Families of rows that turns and mirrors carry onto each other, the same ones carrying the whole set onto itself: the rest of each named row's family, in list order:
4 families of 8 rows:
z_545: [-11   5  21  13  30   3 -19  11   1  28  15 -25  22  19]
z_45: [ -7  10 -13   3 -37   3  14 -22  -4 -11 -25   0  33  -6]
z_716: [ -7   3   6  23 -13  17  23  -1 -14 -14  19   3  19  31]
z_537: [ -6  12 -17   2 -34   3  11 -23 -16 -19 -25   5  27 -11]
z_171: [-10   9  -2  -1 -42  -2   2 -11  -9  -6 -28   0  31 -11]
z_422: [-16 -18 -28  36  18  -6 -28 -13 -18   8 -25   0 -24  -4]
z_754: [-25 -18  -3 -14  20  10   0 -30   0  12   2  36 -18 -16]
z_212: [  1   2 -45  -3  19  -4 -10   6  -1 -16  -3 -45 -16  16]
z_328: [-11   5 -18 -54  13   9  12 -10  10  -4  22  -5  -3   8]
z_140: [-17   1   8  22 -23  13  24   0 -11 -13  18  -7  25  18]
z_209: [-17   2  23  18  19   6 -14   1  -9  13  18 -34  31  24]
z_794: [-11  10  13  -6   0 -10 -37  -9  -7  20 -29 -27  37  -5]
z_189: [ -1   8 -48 -15  28  -2  -1   8   0  -2  -2 -31 -24  17]
z_670: [-19 -16 -26  30  26  -8 -25 -10 -10  -1 -32  -1 -26  -5]
z_718: [-12   4   4  29 -14  25  21   2  -8  -4  18  -7  19  28]
z_870: [-16 -17 -16  -6  23   7 -12 -32  -6   7   0  39 -16 -18]
z_154: [ -3  -4 -22 -52  21  14   9 -13   5  -3  19  -6  -8  11]
z_416: [ -1   1 -26 -45  20   9  10 -21   8   5  20  11 -12  13]
z_253: [-22 -11 -33  30  19 -11 -24 -11 -12   6 -21   6 -30  -9]
z_479: [-16  -9 -39  24  32  -4 -23  -3 -13   0 -22  -2 -27 -13]
z_460: [-13   7  26  15  26   2 -23  13 -11  20  14 -25  27  17]
z_933: [-18   3  15  14  30  -4 -15  10  -7  23  16 -27  32  26]
z_533: [ -7   2 -24 -49   8  11   9 -13   2   4  30   0  -7   9]
z_467: [  0   3 -52  -8  19  -5 -17   5  -7  -8  -4 -36 -20  18]
z_566: [-21 -27  -9 -13  13  12  -7 -26  -4  16  -3  40  -9 -15]
z_797: [-29 -14   0 -15  12   7  -7 -29  -7  20   1  40 -11 -11]
z_993: [ -2  14  -7   3 -38   9   6 -21  -9 -13 -27   4  23 -16]
z_947: [ -5  14 -41  -7  22  -9  -9   3  -4 -12   2 -41 -24  18]
z_680: [-17   3  -1  30  -8  20  20  -3  -3 -10  21   3  18  33]
z_138: [-12  15   2  -6   5 -11 -32 -10  -2  23 -30 -26  36 -21]
z_910: [ -1  13   5 -16   6 -16 -29  -7 -11  18 -31 -24  31 -24]
z_484: [ -7  13   9 -11   3 -20 -30 -13  -9  12 -30 -18  40 -18]

Same family as z_566: z_716, z_670, z_933, z_533, z_993, z_947, z_138
Same family as z_45: z_754, z_718, z_154, z_253, z_460, z_467, z_484
Same family as z_910: z_545, z_537, z_422, z_212, z_328, z_797, z_680

Families of rows that turns and mirrors carry onto each other, the same ones carrying the whole set onto itself: the rest of each named row's family, in list order:
4 families of 8 rows:
z_336: [ -9   4  42 -20 -17  22  23 -55 -14 -33   9   4 -25  11  32   9 -12]
z_895: [ 22 -11   0   9 -14  22  -8 -34  11 -50 -11  28   5  -6 -19   6 -25]
z_279: [  6 -15  60   6 -12   4  30 -12  11 -69 -23  10 -27  36 -16 -18  -4]
z_287: [-12 -23   1 -31  -3   9  -6 -37   1  18  13  27  11  -6   5 -23  -7]
z_20: [  1  -9  37 -25 -10  22  20 -51 -20 -34  15   3 -23  17  27  17 -11]
z_912: [-36 -27  50 -38  12   8  35  -7  11 -14  11   3 -17  30  13 -37  11]
z_767: [ -7 -33  36  13  23  11   5 -10  14  -7  -1  29 -40  12  -3  22  -1]
z_928: [-13   7  35 -19 -17  19  19 -52 -15 -38  13  10 -22  16  27  15 -10]
z_620: [  7 -16  57   8 -11  15  29 -12  18 -74 -27  11 -21  31  -8 -17  -5]
z_613: [ -8   1  35 -17 -15  21  23 -56  -9 -36  13   4 -19  13  28  15 -22]
z_941: [  7   1  25 -46 -24  19  28 -26  -6 -53   0   6  15   5  -5 -56 -15]
z_408: [ 10   1  28 -41 -23  31  19 -36   4 -46 -11  -1  13   4   1 -60 -12]
z_735: [ -9 -13   5 -33   2  21 -11 -30   2  17  19  17   6 -11   6 -28 -14]
z_300: [-13 -33  34   9  17   4   0 -12  15   1  -5  35 -37  14  -3  21  -6]
z_845: [ -5 -22  24   0   4   3   5  12  33 -21 -19  32   2  -2 -32 -57  -4]
z_712: [ 10   2  30 -34 -23  22  24 -25   0 -56   2   1  19   2   4 -61 -14]
z_761: [-14 -31  31  21  17   6   0 -14  17  -4  -3  28 -40  12  -4  15   5]
z_265: [ 30  -3   6  11 -19  18  -8 -34  -1 -44 -13  31  -7 -14 -22  -4 -21]
z_796: [-13 -15  -3 -32   5  21  -3 -29   0  11  21  23   3 -19   7 -23  -7]
z_665: [ 25  -4  10  15 -10  19 -10 -36   3 -44 -15  37   5 -11 -20  -6 -27]
z_41: [-13 -32  33  15  17  -6   6  -3   9 -10   8  36 -34  13  -6  20  -4]
z_919: [  6 -32  29  -8   9   6   1  20  24 -18 -18  32   2   2 -27 -56   2]
z_157: [ 32 -11   6  12 -16  18  -9 -42  -2 -39 -13  29   3  -8 -17  -2 -24]
z_787: [  5   2  26 -39 -29  14  22 -29   0 -47  -3   5  21   5   1 -62 -16]
z_324: [-10 -15   6 -33   5  12  -3 -27  -5  19  23  24   1 -16   6 -24 -13]
z_357: [  8 -37  21  -8   9   8   8  12  26 -19 -16  25  -1   1 -36 -55  -1]
z_582: [-35 -20  55 -37   9   8  34   4  16 -16   8   6 -22  24  16 -38   7]
z_456: [  5 -35  21  -6  11   3   2  17  27 -23 -12  31   5   4 -34 -50  -5]
z_957: [-26 -20  60 -35   8   3  33  -5   2  -6   8   7 -26  21  15 -46   9]
z_878: [-26 -26  54 -40   4   8  35  -1  12 -13  10  -1 -22  25  21 -34   7]
z_99: [  7 -18  59   9  -8   6  35  -7  13 -72 -23  18 -24  26  -6 -11  -6]
z_228: [  8  -8  59   6  -4  17  32  -2  13 -74 -17   8 -31  23 -10 -17  -8]

Same family as z_761: z_279, z_912, z_928, z_941, z_265, z_796, z_357
Same family as z_919: z_613, z_735, z_300, z_712, z_665, z_878, z_99
Same family as z_620: z_336, z_767, z_157, z_787, z_324, z_582, z_456
Same family as z_845: z_895, z_287, z_20, z_408, z_41, z_957, z_228

Families of rows that turns and mirrors carry onto each other, the same ones carrying the whole set onto itself: the rest of each named row's family, in list order:
5 families of 6 rows:
z_995: [ -8  54 -26 -10   4 -49  -7 -10   4 -11 -20 -25   6  -7  45   3  30 -31
  27  -7]
z_749: [ -6  -6 -38  -5 -30 -20 -44 -39  15  -2 -12  -9 -38  15  39   6 -10 -46
  22  52]
z_317: [-23  -2 -21 -25 -19  -1 -29 -34  19   5 -24 -31 -14 -19  32   5 -46 -37
 -11  43]
z_182: [ 22  20  -9   2 -22   8 -50 -28  21  20   0  -7 -22 -22  15   9 -54 -17
  -7  42]
z_750: [  0  10 -43  -5 -34 -14 -59 -40   0 -13  -9  -6 -18   5  46   8 -14 -32
  25  53]
z_293: [ -2  -6 -30 -27 -13  -1 -42 -38  15  -4 -36 -28 -13 -19  43  17 -41 -36
  -9  24]
z_770: [  4  49  12   9  -2 -30   8   3  21  16 -10 -30   4 -35  10  -7  -9 -31
  10 -24]
z_105: [ 10  50   0  29 -26 -34   2   0   7   2  15 -21 -14  -9  14 -15  12 -40
  41 -11]
z_334: [ 25  16 -18  12 -35  -5 -66 -36  16  14 -11   4  -4 -22  25  11 -40 -16
   6  40]
z_205: [  8  -3 -39  -3 -40  -5 -49 -40   1 -16  -8 -14 -33   6  43   9 -21 -43
  23  37]
z_944: [ 32   1 -15  10 -38   4 -55 -37  17  11 -12  -5 -18 -23  23  13 -49 -28
   0  24]
z_64: [-20  44 -11  -8   0 -38  15  -1   8  -7 -10 -42  -7 -10  31 -11  14 -46
  28 -12]
z_893: [  9   4  -7   9 -44   5 -42 -32  21  18  -2 -11 -19 -22  13   2 -53 -28
   0  41]
z_399: [ 16  59  -1   5   5 -40 -12  -6  19  16 -22 -14  20 -36  23   6   2 -15
   5 -20]
z_887: [-10  -6 -23 -24  -4 -14 -38 -35  33  16 -40 -18 -14 -16  34  15 -37 -35
 -15  36]
z_364: [ -8   9 -31 -26  -7 -10 -53 -37  16   2 -37 -18   3 -21  44  17 -36 -23
  -9  39]
z_856: [ 29  48  -9  28 -29 -33   7 -10   1   0  10  -8  -7 -13  29  -4  25 -31
  34  -7]
z_586: [ 25  61 -12  28 -23 -43 -20  -9   5   2   5  -3   0 -10  24  -2  23 -24
  39  -8]
z_843: [ 15  39   9   6  17 -34   3   4  29  25 -25 -18   8 -35  23  -4   2 -27
   7 -12]
z_531: [  4  15 -33  -4 -30  -1 -47 -33   2  -8  12 -12 -41  11  34   2 -24 -33
  23  57]
z_466: [ 19  64 -12  21 -14 -35  -5  -5   4   0  21 -14 -24   5  19  -7  14 -34
  40  -4]
z_109: [ 28  41   0  35 -15 -37  -8   1  15  14   7  -2 -14 -10  21 -14  22 -34
  41   1]
z_667: [-15  12 -29 -36   2   1 -36 -30  13   0 -20 -29 -21  -9  39  11 -40 -28
 -10  47]
z_191: [ 24  48   4   7  -3 -27  13  -6  17  16 -15 -18  13 -40  26   4   3 -21
   1 -21]
z_173: [ -8  34 -18  -6  13 -44   8  -1  11  -3 -18 -26 -10  -3  45  -9  32 -45
  33   4]
z_943: [ 21  65   7   6  10 -28  -1  -1  21  21  -2 -20  -2 -27   9   2 -14 -19
   4 -19]
z_539: [-13  -1 -29  -3 -45  -4 -36 -36   6  -6   2 -20 -33   4  31  -1 -27 -44
  21  54]
z_17: [ -3  42 -20 -11  -1 -37  21 -10   1 -11 -16 -30   0 -13  48   1  29 -37
  20  -7]
z_170: [ 24   1 -11  18 -36 -10 -52 -34  31  27  -9   5 -24 -13  15   9 -38 -29
   3  38]
z_351: [-11  58 -20 -20  19 -37   9  -5   8  -6 -10 -37 -12  -2  35   0  11 -37
  18  -8]

Same family as z_293: z_205, z_944, z_856, z_191, z_17
Same family as z_64: z_317, z_770, z_105, z_893, z_539
Same family as z_749: z_887, z_843, z_109, z_173, z_170

Families of rows that turns and mirrors carry onto each other, the same ones carrying the whole set onto itself: the rest of each named row's family, in list order:
4 families of 8 rows:
z_601: [-44  -9  11 -20  13  -1 -12 -17  31 -42  15   5 -14  -3 -14 -24  29 -25
   0   1  25  22  24 -29 -14   4  22]
z_71: [ 17   8   0   3   6   6   9 -25  -6  30  -1 -26   9   4  12 -13   5 -17
 -21  -4 -16   1 -14  27  34  16 -39]
z_455: [-58  -9 -11  -1   7  42   3 -25  18  -5  18  -1 -16  10 -14 -13  33 -18
  29 -30  15  23  13 -46  -9  -7  16]
z_52: [ 12  -7  28  11  -6  -5  18  -2 -15  24  34  -5  26  13  26   0 -16 -29
 -25   7   9  -6  -9  13  31  23   7]
z_373: [ 15  12  13   9  14  11  11 -10 -16  12  13 -18  28   7  24 -19  23  -4
 -31  -8 -10   0 -15   7  39 -17 -45]
z_449: [  2   2  20   1   3  -8   3 -18  -9  24  33 -24  16   4  36  14 -29 -21
 -25   0   8  -4 -11  20  27   5 -16]
z_904: [ 14  -2   1  -3  13  -8   7 -13  -9  35   8 -17  15   7  26  -1   6 -11
 -24  14  -5  -5 -15  28  29  17 -24]
z_447: [-47 -10   4 -12  14  16  -8 -27  22 -22   6  -3  -8   4 -42 -22  41 -23
   8 -24  12  32   7 -33   0  -2  28]
z_76: [-45   6   3 -18  12   2 -14 -16  30 -25   9   9 -20  -3 -13 -21  42 -27
  11  -1  31  32  18 -34 -20   0   9]
z_708: [  7   1  12  -2  14 -16   3 -11 -23  27  11 -19  24   4  21   4  12  -7
 -26   9  -8   9 -20  30  32   1 -10]
z_508: [ 16  -7   3   8   8  -2  12   9 -28  24  14   2  28   9  12 -16  18 -23
 -27   6 -15   7 -22  13  38  17  -9]
z_950: [ -2  -6   8  -1  17   3   8  -5 -26  21  30  -4  40   6  24  -3   5  -6
 -37   6  11  -5 -27   7  40  -7 -22]
z_252: [-61 -10 -17  -7  17  47   5 -11  -1  -9  29  12   1  15 -19  -5  21 -21
  14 -16  23  20  39 -35  -5  -3  22]
z_224: [  6   9   2  15  -6  18  18 -35 -11  28  21 -29   1   0  24  -2 -27 -25
 -19 -13  -4  -5  -5  13  30  -4 -41]
z_271: [ 12   8  -6  14   5  12  18 -26 -24  31  -1 -23  10   0  10 -13  13 -12
 -19  -4 -19   8 -14  23  33  -9 -35]
z_990: [ 12  23  19  17 -14  24  22 -31  -5  11  22 -28  19  13  22 -21  -7 -14
 -26 -15   3   3  -3  13  44 -17 -33]
z_458: [ -4   5  15   6 -10  14  18 -26 -13  20  39 -15  32  12  23  -4 -25 -15
 -32  -1  23  -2 -15  13  46  -7 -12]
z_393: [ 17  13   2  23  -1  27  21  -4 -20  22  11 -16  16  -5  14 -25  11 -31
 -16 -14 -27   4 -12   2  37  14 -37]
z_135: [-42   9  26  -3  31  15  -9 -12  27 -38  25   1 -12   8 -30 -27  35 -24
   0 -10  12  19  43 -22  -6   1  11]
z_575: [-40 -16  -8   9  14  46  12  -9   2   2  15   4   2  -1 -28 -18  33 -40
  15 -37  30  30  11 -39 -16 -12  23]
z_2: [-52  -3  -9 -13  10  13  -9 -13  31  -8  22  10 -21   5   1  -7  31 -28
  19  -4  36  22  19 -47 -21  -6  13]
z_342: [ 10   9   7   5  -6  17  13 -34  -3  37  11 -34  12   4  20   2 -18 -21
 -14 -14  -4  -4 -10  20  32  17 -31]
z_4: [-43   3   5 -14   3  15  -8 -34  25 -17   1  -1 -15  -2 -35 -19  39 -31
  12 -20  28  36  14 -38 -13  -3  15]
z_833: [-55  -7  -5  -9   7  25  -1 -14  27 -25  27   8 -21   4  14 -16  19 -19
  21  -4  29  12  31 -42 -23  -1   9]
z_134: [ 13  13  27  27 -16  23  26 -16  -6  21  31 -24  14  -1  29 -10 -22 -36
 -13 -13  -3  -9   2   2  30  18 -22]
z_168: [-49   3  14  -2  13  34   1 -27   9 -20  22   2  -4  24 -44 -18  28 -20
   9 -28  18  33  35 -19   0   1  29]
z_19: [  5  -2   8   0   1   3  12 -21  -5  41  20 -25  18   7  34  13 -16 -15
 -17   5   6 -11 -11  22  27  19 -15]
z_231: [-51  -5  -7  -9   2  27  -2 -30  24   0  13   0 -16   6 -20  -4  29 -31
  21 -23  35  26  15 -50 -14  -8  18]
z_662: [-54  -3  -5  -7  34  27  -5   3  17 -28  32  10  -8   0  -5 -15  27 -25
   5   2  17   6  47 -39 -11  -3   4]
z_216: [-34  -1  16  -2  13  19  -1 -10  13 -22  13   3   3  -4 -40 -35  35 -41
   0 -24  31  47  10 -15 -12  -1  34]
z_921: [-36 -10  -9   9  19  35   6  10  22 -10  31   8 -14   3  11 -18  22 -43
  16 -20  33  15  29 -46 -26 -17   8]
z_87: [-30   6  14  -2  19   8  -7  10  34 -34  29   6 -12  -1   0 -34  24 -43
   1  -7  34  31  27 -21 -21  -4  19]

Same family as z_168: z_373, z_950, z_252, z_990, z_458, z_135, z_662
Same family as z_455: z_601, z_449, z_447, z_708, z_224, z_271, z_833

Families of rows that turns and mirrors carry onto each other, the same ones carrying the whole set onto itself: the rest of each named row's family, in list order:
4 families of 8 rows:
z_936: [-24  11  12 -13  16  31 -16 -10  39]
z_931: [ -1   3 -26 -26   9  10   8   5 -28]
z_837: [-36  18  -7  -6  10  29  -9 -22  23]
z_309: [-16 -18  28  -6   1  26 -57  13  -8]
z_358: [ -3  16   7  -8  22  40 -22 -26  31]
z_829: [-26  -9 -11   2   2  23 -63  19  -2]
z_954: [-44  15  -5 -14   4  42 -22  -3  20]
z_97: [  5 -15 -22 -20   6  15   8  21 -12]
z_93: [ 26 -11  -1 -32  17   8 -11  18   4]
z_496: [  0  -8 -12 -23  -1  17  10  13 -30]
z_159: [-12 -22  -3   3  -9  18 -57  16  -2]
z_803: [  1  25 -11  29  31   2 -24 -11 -16]
z_659: [-22 -18   5  -5  -4   8 -55  17 -18]
z_741: [  3  27  22   6  38  36 -27 -18 -25]
z_579: [ -8  23  -5  31  36  19 -25  -9 -27]
z_207: [-24 -10  -4  -1  -4  22 -63  17   3]
z_776: [  0  26  19  14  36  31 -10  -5 -33]
z_61: [ -3  34  18  11  36  33 -22 -18 -23]
z_84: [-43  14 -14 -13   8  43 -19   0  17]
z_688: [ 10  23 -17  18  29   6 -24 -11 -31]
z_657: [ 26 -15  -5 -29   9   7 -11  20  -1]
z_163: [-24 -10  33 -20  -2  19 -44  18 -12]
z_611: [  6  24  16  17  42  11 -20  -5 -29]
z_557: [  6   4 -20 -23  11  12  10  10 -30]
z_36: [ 32 -12  -7 -11  14   8  -3  17  -1]
z_804: [-13  11   8  -2   9  27 -27 -24  37]
z_420: [ -8  23   4  -2  20  36 -21 -26  32]
z_986: [  1  20 -20  16  27   3 -29 -13 -33]
z_715: [-45  23   2  -5  13  35  -9  -5  17]
z_245: [ 25 -12  -5 -22  12  17  10   5 -10]
z_242: [ -9 -13  24 -25   3  20 -47  29 -17]
z_638: [ -7  -8  29 -26  12  19 -48  28 -15]

Same family as z_61: z_954, z_207, z_688, z_657, z_557, z_420, z_242
Same family as z_93: z_931, z_358, z_829, z_741, z_84, z_986, z_638
Same family as z_776: z_496, z_159, z_803, z_163, z_36, z_804, z_715

